In the data rows, 128 means zero.
Some points, one per row:
tensor([109., 124., 138., 144., 123., 127., 125., 134.])
tensor([110., 124., 138., 144., 124., 127., 126., 134.])
tensor([102., 112., 113.,  69., 149., 124., 197.,  82.])
tensor([110., 124., 138., 142., 124., 129., 125., 134.])
tensor([107., 123., 141., 145., 124., 122., 129., 137.])
tensor([115., 125., 147., 137., 128., 129., 121., 128.])
tensor([209., 243.,  77., 116., 193., 166., 121.,  85.])
tensor([110., 125., 137., 141., 119., 126., 116., 131.])
tensor([108., 127., 130., 145., 123., 132., 126., 133.])
tensor([170., 124., 108., 105., 103., 155.,  96., 150.])
tensor([107., 125., 145., 145., 118., 124., 121., 130.])
tensor([153., 143.,  67., 123., 108.,   0., 143.,  82.])
tensor([110., 125., 138., 143., 122., 129., 124., 133.])
tensor([110., 126., 138., 142., 124., 128., 124., 133.])
tensor([111., 125., 138., 142., 122., 128., 121., 132.])
tensor([109., 123., 141., 137., 125., 125., 123., 131.])
tensor([113., 126., 142., 141., 125., 128., 124., 131.])
tensor([109., 126., 138., 140., 125., 128., 126., 134.])
tensor([124., 132., 140., 150., 147., 121., 128., 133.])
12 more points follow, each with its number after it:
tensor([110., 126., 137., 142., 123., 129., 124., 133.]) 0
tensor([111., 126., 139., 142., 122., 128., 124., 133.]) 1
tensor([145., 135., 145., 170., 105., 106., 119., 109.]) 2
tensor([120., 116.,  79.,  76., 157., 167.,  86., 135.]) 3
tensor([109., 124., 139., 145., 124., 123., 125., 136.]) 4
tensor([107., 127., 140., 141., 121., 130., 131., 123.]) 5
tensor([113., 124., 145., 138., 127., 129., 122., 128.]) 6
tensor([110., 126., 138., 142., 124., 128., 124., 134.]) 7
tensor([190., 194.,  91., 119., 140., 160., 111., 113.]) 8
tensor([111., 125., 138., 143., 123., 129., 125., 134.]) 9
tensor([167., 205., 100., 109., 172., 119., 159.,  87.]) 10
tensor([131., 127., 151., 142., 128., 130., 132., 126.]) 11
Which of these numbered points is nearest to each point below, looking only along the 2 directions in which the first points spread most? Its number follows each.
tensor([201., 189.,  96., 122., 148., 158., 120., 125.]) > 8
tensor([132., 127., 151., 143., 127., 129., 129., 124.]) > 11
tensor([162., 117., 132., 128., 102., 147., 123., 129.]) > 11
tensor([115., 126., 139., 143., 126., 127., 126., 134.]) > 6
tensor([125., 127., 149., 138., 130., 134., 134., 128.]) > 11
tensor([102., 126., 138., 141., 119., 134., 137., 111.]) > 5
tensor([151., 175., 147., 152., 149.,  53., 138., 137.]) > 2
tensor([106., 126., 145., 146., 119., 125., 126., 135.]) > 4
tensor([113., 126., 143., 141., 124., 126., 123., 131.]) > 0
tensor([130., 126., 153., 137., 131., 137., 131., 125.]) > 11
tensor([110., 125., 138., 142., 124., 129., 125., 133.]) > 7
tensor([111., 125., 138., 141., 123., 127., 123., 132.]) > 1
tensor([110., 125., 138., 142., 123., 128., 124., 133.]) > 1
tensor([182., 150., 124., 139., 153., 149., 104., 153.]) > 3
tensor([ 99., 131., 141., 138., 117., 137., 135., 105.]) > 5
tensor([140., 103., 145., 133.,  92., 132., 126., 135.]) > 4
tensor([109., 123., 142., 137., 125., 124., 121., 128.]) > 5
tensor([142., 131., 155., 154., 122., 118., 124., 121.]) > 11
tensor([141., 148.,  79.,  95., 123., 171.,  88., 110.]) > 3
tensor([  0.,   0., 109.,  55., 255.,  88., 121., 220.]) > 4
tensor([152.,  91., 111.,  86., 127., 163.,  81., 187.]) > 11
tensor([114., 125., 144., 141., 126., 127., 128., 132.]) > 0
tensor([110., 125., 138., 143., 124., 127., 126., 134.]) > 1
tensor([112., 127., 137., 144., 120., 128., 122., 133.]) > 0
tensor([111., 125., 141., 140., 127., 129., 124., 130.]) > 6
tensor([147., 130., 139., 149., 152., 129., 118., 148.]) > 11
tensor([101., 128., 140., 140., 121., 134., 139., 112.]) > 5
tensor([230., 236., 114.,  11., 103.,   0., 210., 125.]) > 10
tensor([142., 128.,  71.,  78., 138., 167.,  86., 121.]) > 3
tensor([109., 127., 139., 139., 125., 132., 123., 130.]) > 6
tensor([182., 195.,  87., 123., 131., 163., 107., 110.]) > 8
tensor([ 81.,   2.,  91.,   0., 255.,  73., 181., 255.]) > 4
tensor([190., 150.,   3., 105., 106., 123., 182., 105.]) > 10
tensor([ 96., 128., 140., 138., 115., 138., 147.,  94.]) > 5
tensor([102., 127., 139., 141., 119., 134., 139., 111.]) > 5
tensor([111., 147., 131., 144., 129.,  92., 150., 101.]) > 2
